Each row has a name. After each piece below comes the name of the row it's from. Each question is about the rows just above it.

[-28 -45  33  49   1   7  14  41  22  35  15 -58  -2   2 -68  18 -54  -7
  22  40  39] : Nariz
[-21 -13 -17   7   2  12  11 -10   3  40   4 -58 -22  10  -6  19 -22 -16
  22  35 -13] : roge
[ 23  40  34   2 -42 -12  11 -41   9  40  17 -52 -31   7 -25  19 -20  -4
  37  31 -19] : luru
[-25 -25  17  23  -3  12  15  17  16  32  11 -56 -10   8 -42  13 -39 -12
  17  31  15] : nep
[ 23  23  57 -32 -34  31  56   2  16  -7 -11 -75   8  18   2   9 -36 -44
   1  55  17] : Sitir
[-59 -13  27  28  -2   3  13  23  40  34   2 -44 -12  11 -41   9 -53  -6
 -16  -9  17] : faz
[-82  35  24  -6  -8  -5  32  -3  62  34 -12 -28 -35  15  -6  18 -43   5
 -40 -51 -15] : lis
[ 40  17 -52 -33   7 -25  19  -9  10  35  11 -51 -27   8 -20  17 -24  -8
  26  23 -15] : ragem
find: [ 23  40  34   2 -44 -12  11 -41   9] -> faz
[ 40  17 -52 -31   7 -25  19] is in which row? -> luru
The row with [ 23  -3  12  15  17  16  32  11 -56 -10] is -> nep
find: [-34  31  56   2  16  -7 -11 -75] -> Sitir

[ 13   8  -9 -39  -6  82  61 -50  -4 -21  -5   3  58  26]  fim
[  8  13  -6  82 -39 -21  61 -50  -4  -5  -9  13 -13  39]  pefov
[  8  13  -6  82 -39 -21  61  -6  44 -14  -1   3  58  26]  sakof
find: [ 13  -6  82 -39 -21  61 -50  -4] -> pefov
The row with [  8  13  -6  82 -39 -21  61 -50  -4  -5  -9  13 -13  39] is -> pefov
Which row holds [ -6  82 -39 -21  61 -50  -4  -5  -9]? -> pefov
The row with [-39  -6] is -> fim
find: [ -6  82 -39 -21  61 -50  -4  -5  -9  13 -13  39] -> pefov

[ 11 -45   2 -25  14] = kod
[-12 -48   1 -27 -12] = Vel
[-24 -67  -7  19  10] = buku
[ -7 -25  -7  22  16] = tuzo
[-19   0 -78  15 -12] = Rupi
[ -7 -25 -51  22  16] = lep
[-12 -48  28 -26   7] = Lutok
[ 13  56 -17  27  10] = kasop
find: [-24 -67] -> buku
find: [-25 -51  22  16] -> lep

[-25 -90  40  29   4  27 -15 -55  33 -30  28  10  -6 -83   0   9 -23 -12
   9  20 -37 -12  15  -7] -> dade
[ -5 -83  13 -78 -41   2 -41  13 -26  11  12 -42  15 -39 -29 -23   6 -14
 -26 -90  40  -4  -9 -34] -> pof
[-17 -10  11 -78 -41   2 -41  13 -26  11  12 -42  15 -39 -29 -23   6 -14
 -26 -90  40  -4  -9 -34] -> Koli
find: [ -6 -83] -> dade
find: [-17 -10  11 -78 -41   2 -41  13 -26  11  12 -42  15 -39 -29 -23   6 -14
 -26 -90  40  -4  -9 -34] -> Koli
find: [-37 -12  15  -7] -> dade
The row with [ -5 -83  13 -78 -41   2 -41  13 -26  11  12 -42  15 -39 -29 -23   6 -14
 -26 -90  40  -4  -9 -34] is -> pof
find: [ 20 -37 -12] -> dade

[-10   3 -36 -27   4 -19 -12  -7 -51] = kilap
[ -2 -34  38 -18 -38  27 -16 -27  -3] = pav
[-12   8 -17 -21 -10 -50   5  -7 -68] = fara
[ -7  -6  16  -2 -24  65  -2  17  14] = zare
[ -2  26 -25 -33   0 -27 -12  -3 -51] = kub
[ -7  -6  16  -2 -24  65  -2 -41  14] = vepot
[-17 -20 -10  10 -24  65  -2 -41  14] = fer
[ -4 -43  45 -24 -47  35  11  75  -8] = supa
[ 20 -11   8  25  32 -73  11  -3  24] = megu
[  9  85  12   1 -14  65 -16 -27  46] = pebof
[ -7 -24  16  -2 -24  65  -2  17  14] = nivup
[ -7  -2  19  31  -5 -50  31 -27  -8] = sut
[  9  85  12   1 -14  65 -16 -27  46] is in which row? -> pebof
find: [-17 -21 -10] -> fara
[ -2 -34  38 -18] is in which row? -> pav

[  9 -32  65 -45  29  42  -1  49 -35   6   5]  lilid
[  9 -31  63 -44  28  41  -2  48 -34   5   5]  Ren
[-32  65 -45  29  42  -1  48  50 -36   6   5]  tadu
[  8 -34  68 -48  30  45   0  52 -37   7   5]  vab
[ 10 -30  62 -42  28  40  -2  46 -33   5   5]  fonep
find: [  9 -32  65 -45  29  42  -1  49 -35   6] -> lilid
find: [-32  65 -45  29  42  -1  49] -> lilid

[ 38 -40 -22 -23  -3 -22   9  80 -29] : vulez
[-67  15  51  23 -34   3 -43 -23  65] : liku
[-24 -67  15  51  23 -34   4 -43 -23] : Teni
[-25 -74 -54 -10  56 -68 -80  -8   1] : Nese
[  6   2   7 -70  81  29 -43  69  43] : bib
[ 22 -62   2 -67 -10 -55 -26  35 -19] : Lado
[ 15  47  33 -21  71  81   9  32  38] : Doga
Where do [-67  15  51  23 -34   4 -43 -23] appear? -> Teni
The row with [ 51  23 -34   3 -43 -23] is -> liku
The row with [-74 -54 -10  56] is -> Nese

